The rows of D fall into 4 groups, and each row is roughly a mix of its group's hidden directions.
D (124 x 12):
[[-10  -6  12   7   2 -15  13  13  10 -25 -10   7]
 [  8 -11  19  15  12  -9  -7  22  -4 -15   1  -2]
 [-13 -19  12   0   6 -23   4 -12   6 -16  10   0]
 [ -3 -13   1  13  16  24   0  -7 -19   6 -11  -4]
 [ 12  -8   2  23   8   8  -4   1 -22 -12   1  16]
 [  1 -12   0 -24  -6  -2 -14 -13  -7  20  12  -8]
 [ 22   6   0  -4 -12 -22 -15  12   5   3  -5  13]
 [ 30  11 -11   3   1  14 -16  11   7  -1   2   1]
 [ 15  -6  10  28   6  16   2 -11   3  -2  -8  12]
 [ 15 -19   1  -5   3   8 -27 -14   3   8   0   7]
 [-13   2 -13 -20 -11   8 -10 -18  -8  -2   8  17]
 [  7  17  -9  26   3  14  -2  11  10 -16  -2   2]
 [ 24  13  -4 -11  -8   4  -5  17 -11  19  -4   4]
 [-25  -7  10   1   0 -21  15 -12   3  -8  11  -5]
 [ -6  -8   6  23  13   4   2  -6  13 -21 -15   7]
 [ -9 -12  20   3  -3 -24  15 -11  -3 -13   0  -6]
 [ -9   4  -9 -16 -13   7 -14 -21   0  19  10  -7]
 [ 21   1  10  23  11  -4  -3  15   0 -12  -7  10]
 [-13  11  -4 -24 -11 -13   6   2   5  11  11 -16]
 [-22 -20  11  11   8  -8   8   4   4 -19  -5   0]
 [  7  -8   7  16  14  15   2  -9  14  -9 -22  11]
 [ 17   5  -4  17  18  18  -3   9  13 -11   8   9]
 [-12  -9   7   9  14  -3  10  10  16 -17 -21  -2]
 [ -4  -8  -1 -28  -8 -10  -9 -21   4  10   4   9]
 [-22  -6  -1  -4  -2 -17  17   6 -15  -3  -1 -19]
 [  9   5  -9 -16  -8  -2 -14  29  12  -6  -4   3]
 [ -9   1  -4  18  10  22  10  -4 -20  10  -7 -11]
 [ -4   0   1  -1   3  -2  27   7 -20  14 -12 -13]
 [  2   1  -3  23  14  20  -6 -11  17 -12  -3   2]
 [ -5 -14   2 -15 -14  -8 -12 -18   2  16  19   2]
 [ -3 -28   9  -6  13  -3 -11   1   8 -22   3   5]
 [-11   8  -8  -5   9  21 -13 -11  21 -13   2   7]
 [-14   6  -3   0   2   7  -8 -10  24 -21   0  17]
 [-21 -11  -6 -18   1 -16   4 -16   2  -4  17  -4]
 [-14 -12  -6 -11  -4  11 -17 -13  17  -7  -9  14]
 [ 10  16 -17   7   2  18  -5  24   1  -1   1 -12]
 [-10  -6   4  18   8  11  -6 -24  18 -13   3   1]
 [ -7  -8  -1 -26  -6  -7 -10 -18  -6  13  17  -3]
 [  6   7   1  11   3  28   3 -14 -14  17  -9   3]
 [  4  22   0   0   5  -7  21  18   8   3 -10 -17]
 [-15 -13  17  -5  -2 -23   3   8   5 -19  -2   6]
 [ -1   7  -2  25   5  13   0  14  15 -21   0  -2]
 [  7 -10   8  25  16   4   3  10   0 -15 -16   6]
 [ 17  -7  -8   5   4  14 -26   6   8  -3 -15  11]
 [  0  27 -20  -9   5  17 -10  -9  -2  -2  -9   4]
 [-19   8  -4  15 -16  -5   3  17  -8 -10  10 -17]
 [  0  18 -14  -6 -26   5 -12   9   6  10  10   0]
 [  0  -3  -7 -25  -9  -2  -5 -20  -6  22   5   0]
 [-24  -2  -3 -22 -14 -13   0  -4   0   3  16  -7]
 [  7 -13  -6   0  -2   3 -20  -5 -25  -3  14  15]
 [  4  -5 -13   1  16  30   1  -5  -8   5  -1 -16]
 [-14   2   1   3  -6  -8  16  16 -20   3  -8 -21]
 [ -5 -17  15  -1   7  -8  18  10 -18  13  -2 -14]
 [ -2   9   7   9   3 -16  24  13 -15   0  10 -14]
 [-25  11  -4  10   3  14  17   4   0  -7  10 -16]
 [ -3   6  12  18  -2 -18  11 -24   1  -2  15   2]
 [-22  -3  -2  -5   0 -12  21 -16 -10  11   2 -14]
 [ 17  22 -15  -6 -10  17  -9  -2   5  10  -6   9]
 [  8  -1   6  18   1  -5  -9   1  19 -20   2  22]
 [-11 -12  10  22  -1 -14   6  21  -4 -11   6  -9]
 [  7   6 -10 -19  -8  -1 -14 -22  -6  19   5   9]
 [ 14  12 -17   4  -3   0  -6  23 -11  15 -12  -8]
 [ -6   3  -4 -21 -13  -4  -5 -14  -4  17  22  -8]
 [  8  -2   0 -15 -14 -25  -6   5  -4  14 -15  12]
 [ 22  -2  -1 -10   2  12 -13 -23  -1  17   2   6]
 [ 18  27 -14  -1  -1  14   0   8   4   3 -14   6]
 [-16 -10   9 -14  -4 -23   5  -5  14 -14  11   2]
 [ -8   3   2   9   8  10 -14   3  21 -26   3   9]
 [ 16   7  -7  12   4  19 -21 -10   8   6  12  10]
 [ 16   7  -8  -1   6  16 -15 -20  15   5  14   5]
 [ 14   0  -4  18  12  17 -14  16   4 -16   5  -3]
 [-12  -1  -3 -15  14  22  -7   2  -5   5   4 -24]
 [-30 -10   9  10   9   3  15  -7  -6  -9   4  -8]
 [ -7  13  -8   7  -4  22  -1  12  -7  12  17 -18]
 [ 26   6  -7   7  15  12  -9   9   0  -3 -20   7]
 [-27 -15   6   4  11   4  15 -13 -10  -3   1 -10]
 [-13   2   8   7  15  -9  28   2 -11 -15  -6  -2]
 [-29  -1  -6   0  -1   2   8   5  -7  -1  20 -19]
 [-11 -15   0   1  18  29   4  -9  -4  -7   1  -9]
 [  4   6  -9  12  10  34  -1   6  -7   2  -3  -9]
 [ 16  21  -3   4  10  -4  19  10 -22   0   0  -4]
 [-23 -12  12  13   5  -9  13   6   2 -19   8  -3]
 [ -5   7   6  -9  -5  -3   8 -16  23 -14  22   1]
 [ 16  -6   2  -1   4  -7  -7  -8   9  -7 -26  21]
 [ 13  -5  10  11  11   5  -6   0  19 -15   7  23]
 [ 31  -3   5  14  -7 -17  -6   3  -5   6   0  14]
 [-17 -17   3  -1  10 -12   2 -13  14 -20   4  12]
 [-21  -3  -1   6   5  -7  19  16 -12  -9   9 -18]
 [-23  -2   1  -5  -5 -10  14   5 -13   1  18 -20]
 [ 11  11 -10  12  14  25   0  -4  17  -6  -7   8]
 [ 32  11   2   5  12   0   3   8  -3  14  -7 -11]
 [ 13   9 -16 -15  -6   8 -15 -11  -2  19 -14   2]
 [  7   6  -5   8  -1   6 -14  34   2  -9  -7   3]
 [  4  -1   5  19  13   8   7  26   5 -16   1  10]
 [-21  -6   4   2   0 -14  19  13 -13  -8   4 -16]
 [-15  -6   9   1  -2 -17  24  15  -6 -10 -12  -7]
 [ 23  -2   7  10  10   2  -6  -7  16 -12  -9  20]
 [ 17   1  -9 -16   0   7 -16 -21  10  11   1  12]
 [ 20   0   1 -10   8   2 -21 -15  -9  18   5  12]
 [-21  -1  -7  16  11   6  13  18  -5 -12   2 -14]
 [-11   6   2   4 -18 -24  -5  15  -4 -21   1  -2]
 [ -7 -16  20  26  -3  -6  11  -5  -2   0  13  -5]
 [ 24   6  -6  20  -7   5 -18   1  -3   8  14   3]
 [-14   2  -4  20  13  21   7   8  -7  -9   4 -16]
 [  2  16  -2  27  -3 -21   9  -1  -6   2  10  -9]
 [ 10  -7  14   5   5 -21  10  21 -11 -11 -14  -2]
 [-12  -3   7  12  -6 -14  28  14 -10  -3  -8  -7]
 [ 23  12   1  12  -2   9 -18  14  10  -9   2  12]
 [-10 -11  11   5  -5 -14  14  17 -18   4   2 -18]
 [ 23   5   8  16   7  -8   5  19  -1  10  -1 -17]
 [ 16  11  -5   2  17  16 -17  -6  11  -9  -7  15]
 [-12 -16  14   0   2 -25  12  -8   1 -17  -7   2]
 [ -8   9  -1 -25  -8 -14   7  -5  -3  14  16 -15]
 [-13  -3   7 -10  -7 -14  11  -6  -8   3  27 -16]
 [  0  -2  -2 -21  -7 -10 -15 -21  10   1   3  19]
 [ -7  12   8  -3 -18 -29  11 -10   3   8   4   7]
 [ -7   9   3 -12  -7   0   4  -1  26 -18  20   1]
 [-15 -14   4 -10  -4  -9 -10 -26  13  -5   0  13]
 [ 19   8  -5  20  -1   7 -13  -4  16  -8   4  18]
 [ 10   4  -1  20  11   7   8  20  -4  -9 -23  -1]
 [-11 -14  19  13   0 -10   3 -15  10 -17 -11   8]
 [-20 -23   1  -1   1   3 -13  -4  15 -15 -10  10]
 [-12   7   7   5 -11 -15  15  15  12   7   8 -21]
 [-17  -9  14   6   7   1  12 -25   5 -11  14   0]]
In each list below, three rows fit none of the groups, and each other row fits one group, some only roughly. Which are they? Name them in the order they come.
    k_168: [  4   4 -14 -23  -4  13 -18 -17   2   5  -3  13]
    k_468: [ 20   6 -14 -10   3  17 -21  -4   1   4 -11  13]
    k_191: [ 29  -4   6  12   3   1 -19   2  -1  -2  -8  17]
    k_699: [-5  8 -5 23 10 26 -3 11  9 -9  7 -2]
    k_996: [-10   2   5  19  -2 -15  12  26  -4 -12   4  -9]
    k_892: [ -3 -14  -7   0  14  25  -5   9 -16   6 -17  -6]
    k_350: [-26 -18  11  -8  11  -5  16  -4  -2  -8   0  -8]
    k_873: [-20  -9   1   4   6   1   0 -20  14 -13  22  -2]
    k_823: [-12  -7   5  12   8  -3  22   4 -25   9   3 -10]
    k_262: [ -7   2  -1 -25  -4   7  -5 -25  10   4  -1  15]

k_350, k_823, k_262
    k_190: [  4  -8   2 -17 -15 -20  -4 -18  -2  15   8  11]
    k_932: [ -9   1 -10  11  10   8  -1  29   1 -16  -1 -14]
    k_273: [-16 -11  12  22   2 -10  15   8 -11 -11  11  -6]
    k_589: [ -8   2   1 -25 -13 -16   3 -19   0  11   9   9]
    k_267: [ -1   5   0  29  10  19   9  13   6 -11   1  -6]
    k_666: [ 22  16 -11   8   4  23 -11   7   1  10  -6   1]
    k_422: [-20  -7  16   4  -4 -24   6  -4   8 -15  10   6]
    k_285: [  0  -3   9  22   4  -5  10  11  16 -23  -6  11]
    k_853: [ -3  -6   6 -26 -15 -20  -2 -12  -4  10  12   4]
    k_786: [-17 -15   1 -10  -5 -11   4   5 -23   7  -3 -19]
    k_70: [ 11  -8   1 -18   1   0  -7 -22  15   9  -2  20]
    k_289: [ 14  10  -7  -1   4   9   0 -15  11  -1 -27  15]
    k_887: [ 19  19 -12  10  -6   8 -12  23   2   3  -2  -1]
    k_131: [-17   4   3  -8 -15 -16  11   0 -10   7  23 -10]
    k_690: [-13 -10  10 -14  -4 -20  11 -25   4   1   6   4]

k_589, k_786, k_289
    k_689: [ 23  18  -4  20  -4   9 -10  10  -7  10  -7   6]
    k_991: [ 11  10  -2  12   2  -1  -5   1  18 -22  -9  22]
    k_231: [ 12   7 -10  22   0  12  -9   8  10 -14 -18   9]
    k_413: [-20 -14  11  -7   1 -17  15   7 -15  -7   2 -13]
    k_71: [ 6  5  7 25  9 -5 18 19 -6 -8 -7 -7]
    k_41: [ 19   4  -8 -10  -7   1 -24  10  10  18   1  -8]
    k_167: [-13  -5   5  17   2 -15  10  24  -8 -14   4  -8]
    k_67: [  8  -2  12   2   5 -21  -3   7   4 -20 -13  21]
    k_532: [ 12   4  -7  -8   4  12 -20 -11  15  -6   0  23]
    k_593: [ -8  11  -3  23   8  12   6   7   4 -16  16 -14]

k_231, k_413, k_532
    k_563: [-20   7  -3 -17 -14 -21  17   0   2   9   0  -6]
    k_479: [ -4   8 -10  -9 -12 -16   6  14 -14  21 -15  -5]
    k_100: [ 11   7  -1 -24 -15 -16   0 -13  13   9   5   7]
    k_811: [-19  -9  10   6   0 -20  14  11  -9  -7  13 -13]
    k_157: [ -8 -12   8 -14  -8 -16   6   5 -21  15   4 -16]
    k_516: [ -6  -1  -6 -27  -6   8  -9 -24  10   9   0   6]
    k_692: [  3  -4  -2 -26 -15  -8  -7   7 -16  17   1 -12]
    k_504: [-24   6  -4   8   5  -2  20  15   4 -14  -4 -12]
    k_58: [-11 -15   8 -19  -8 -27   4 -10  -1  -3   2   8]
    k_357: [ -8   3   2   1  -9  -8  21  15 -15  -7 -21 -13]
    k_143: [ -2   2  12  -2  -6  -9  -5   0  24 -21  12  16]

k_692, k_504, k_357
    k_653: [-24 -18  13  -7   1  -5  14 -17  -2 -13   1  -4]
    k_14: [ 17  11  -9   7   0  22 -15 -13   6  12 -12   0]
    k_230: [  4   7  -7  14  -1  14 -19  -8  20 -10  12  13]
    k_3: [  2   2   4  21  17   5  18   4  -5 -16 -18   7]
    k_303: [  6  -8   0 -14  -4  -4 -17 -11  14   0  -3  28]
    k_961: [  1  -9   6  15  14  -1   3  10  12 -21 -13  19]
    k_977: [-11  -4  -1 -24 -14 -18   3  -8 -13  13   4  -9]
    k_942: [ -1  -1   5  -8  10 -21   8  21   6   1  -6 -23]
    k_322: [  1  10  -8 -20 -14 -24  -7  -5  14   7   2  12]
    k_522: [-13  -3   9  20 -11 -12  12  11 -13  -5  19  -6]
    k_712: [ 11  -2  -1 -20  -8 -12 -14 -15  22   0   5  11]

k_653, k_322, k_712
    k_437: [ 11  14  -9  -3  19  22   7  -8   0   6 -18   6]
    k_213: [  8  14 -14   0  -4  10   5   2 -16  26 -13  -8]
    k_900: [ 23  22 -12  15  -4   9  -9  14   1   6   0  -1]
    k_919: [  5   7   0 -11 -16 -20   4  13 -18  15  -9 -10]
    k_671: [  9  16 -13   0  -7  17  -7   5 -11  21  -7 -16]
    k_150: [ 20   8  -8  -5  -6   8  -6   0 -13  25 -17   5]
    k_388: [-22 -18  15   2  10 -10  14  -6  12 -10  -5  -6]
    k_252: [ 14   8  -7  22  -2  11 -18  12  10   1  15   5]
    k_345: [ -6   2   0  23   5  -4  22  21  -6 -11  -4  -9]
    k_732: [-14  -9   3 -19  -9 -30   7  -6   3   3  -2   2]

k_919, k_252, k_345
    k_158: [-27  -6   3 -20  -3 -14   9  -4   8   2   5 -14]
    k_829: [-13 -17  15  -4   3 -18   3 -20   6 -11  11   5]
    k_402: [-34  -4   3   4   0  -4  12 -13   8 -11   7  -6]
    k_904: [  1  -1   1   2  -4  14 -22 -27  16   4   0   8]
    k_162: [  9  -5  -1  -4  12  18  -7 -23   6  -2 -16  17]
    k_500: [-19  14  -1  11  -9  -7  21  19   2 -13  -2  -4]
    k_102: [-10  -3  -3 -12  -3   5 -10 -20  24  -7   5  17]
    k_705: [17 13  3  9  2 15  0  9  4  3 29 -3]
    k_946: [-26 -12   6   5   5 -13  15   3   0 -18   7  -8]
    k_737: [-22  11   2 -15  -5 -15  23   0   0   0   6 -12]
    k_969: [  7  -6   3 -14  -3  15 -10 -26   7  13  16  -2]
    k_956: [ -6 -14  15  -5  -3 -31   9  -3   8  -4  13  -2]

k_402, k_969, k_956
    k_377: [  8  -6  12 -12 -11 -21 -12   2  12  -7   1  21]
    k_651: [-12  -8  -3 -20  -3   7  -1 -14  -7  24  11 -13]
    k_471: [-23  -4   7  19   5   0  14   8  -1 -15  10 -14]
    k_866: [31  4 10 10  8  3 -1 11  6 -6 -4 17]
    k_217: [  3   3  -6 -19  -9  13 -11 -25   9  14   5   7]
    k_407: [ -9   1  -7 -28  -3  -8  -9 -15  10   1  18  -1]
    k_533: [ -4   7 -13   8   2  29 -11  -6  16  -3  12  -5]
    k_463: [-15   0 -13 -23 -11  -8  -3 -10 -12  16   1 -12]
    k_249: [-13 -14   3  22   2  -4  -2  20  -1 -21  -6   4]
    k_394: [-27   2  -2  -7  -4  -5  17  -1  -4   9   6 -23]
    k_874: [-11  -8   7  24  14   4   6   4  11 -24  -1   4]
    k_53: [  2 -21   6 -12 -12 -25 -10  -1 -12   7  -4   9]
    k_999: [  7   2 -16   3   8  23  -3  10 -15  14 -11 -14]

k_407, k_394, k_53
    k_385: [ 20  18 -16   3  -4  12 -14  17   1   1 -10   7]
    k_626: [  8   7 -10 -13  -1  22 -10 -24  10   8  -1   6]
    k_556: [ 22  -3  -6  -2  11  17 -18  -8   2   0 -15  15]
    k_742: [ 16  -8   7  -2   4  -6 -10  -7  17 -11  -7  26]
    k_47: [ -7   8  -4  17   6  12  20  18  -3  -7  -9 -16]
    k_676: [ 19   4   1   3   2   6  -6  -6  10   0 -23  25]
    k_260: [-10   4  14  12   9 -14  28   0   4 -14   5   2]
    k_652: [  5   1  -5 -22 -12  -3 -15 -22   3  16  -5   7]
    k_489: [  7  -4   6 -17 -13 -18 -13  13   8  -2 -11  19]
    k_366: [  9  11 -14  -3  -1  22 -14  -7  12  -3 -16  16]
    k_403: [ -3   6   7  -6 -12 -29   7 -12  14  -4  14   5]
    k_203: [-24  -4   7 -17   4 -14  18  -9   3  -1   5 -12]
    k_540: [  3  -9   9 -10 -11 -31   0  -7  -6   4  -3  17]

k_626, k_676, k_260
    k_822: [  1  -2   3  20   8  17 -10  23  -9  -8 -13   6]
    k_590: [20 16 -6  7  2 21 -7  6  5  7 20 -6]
    k_421: [-34 -14  -3  -7  -1  -9   2 -11   0  -5   8  -6]
    k_390: [  2   1   6  10  -9 -19  12  23 -13  12   3 -14]
    k_166: [ 11  -8 -10  -5   5  16 -25  -8   2  -5 -11  19]
    k_691: [ 17  -3  14  19   9   1   2   9  10 -16 -11  16]
    k_848: [ -9   8  -1   8 -11 -16   7  26  -7  -2  14 -14]
    k_266: [-19   5   0 -11   1 -11  24  11   4  -3  -5 -20]
    k_702: [  6  -7  12  25   9  -9  -8   9   4 -22   9   5]
    k_780: [-17 -24  14  -4   0   2   7 -19  -8   1 -13   1]
    k_931: [  0   0  16  -1  -7 -18  18  15 -16  -2  13 -13]
    k_31: [  7   7 -12 -21 -11  11 -17 -17   3  13   6   8]

k_390, k_266, k_780
    k_474: [ 12   1  -7 -30  -7 -14  -4 -11  -5  14  10   2]
    k_539: [ -8 -10  14 -18  -5 -27  12  -7  10  -1  -1   7]
    k_469: [-14 -14  -7   0  15  18   7  -1 -18   9 -11 -15]
    k_660: [ -8  -5   6  27   2   3  -4  11  10 -24  -3   8]
    k_572: [ 24  14 -14   0   1  11  -8   1  -4  15 -20  -1]
    k_15: [ 22   6  -1   6  -4   7 -20  19  -1   3 -13  15]
    k_142: [-30 -19   6   2  11   2  10   0  -7 -10  -1  -9]
    k_678: [  7 -10   0   3   7  18 -13 -15  16  -4 -19  14]
    k_515: [ -5 -13  -7   1  13  22  -1   7 -19   9 -17  -8]
    k_704: [-16   5 -13 -16 -10  -2   2   2 -14  17  15 -15]
    k_581: [ 17  10   1  18   0  -6  -7   8  18 -12  -6  20]
    k_226: [ -4  -4  11  27  11  11   2  -2  14 -20   4   4]
    k_11: [-11  -6  -5 -30   6   0  -3 -24  -3  -2   1   8]

k_539, k_660, k_581
    k_997: [-14 -15  18   4  15 -15  18  -1   3  -7  -2 -14]
    k_291: [ 13   8 -11 -13  -6  18 -16 -17   1  10   0  14]
    k_639: [ 20  19  -1 -12 -12  -8  -7 -10  17   7  -1  12]
    k_353: [ 18 -14  -2  -8   7  12 -23 -16   1   7  -5  11]
    k_136: [-13 -10  11   8  -2 -17  23   7 -13  -2   8 -15]
    k_211: [ 23  -2  -5   1   0   6 -20  19  -5   4 -15  10]
    k_992: [ -2  -1  -4 -22  -6   4  -7 -28  -7  18  -2  -1]
    k_724: [ 29  -4   5   9  11   4 -15  -5   2   7   1  18]
    k_833: [  5   2   0   5   8 -12  21  24 -14  -7 -13 -10]
    k_951: [-17 -16  10   8  15   0  12  -8   5 -19 -14   6]

k_639, k_136, k_992
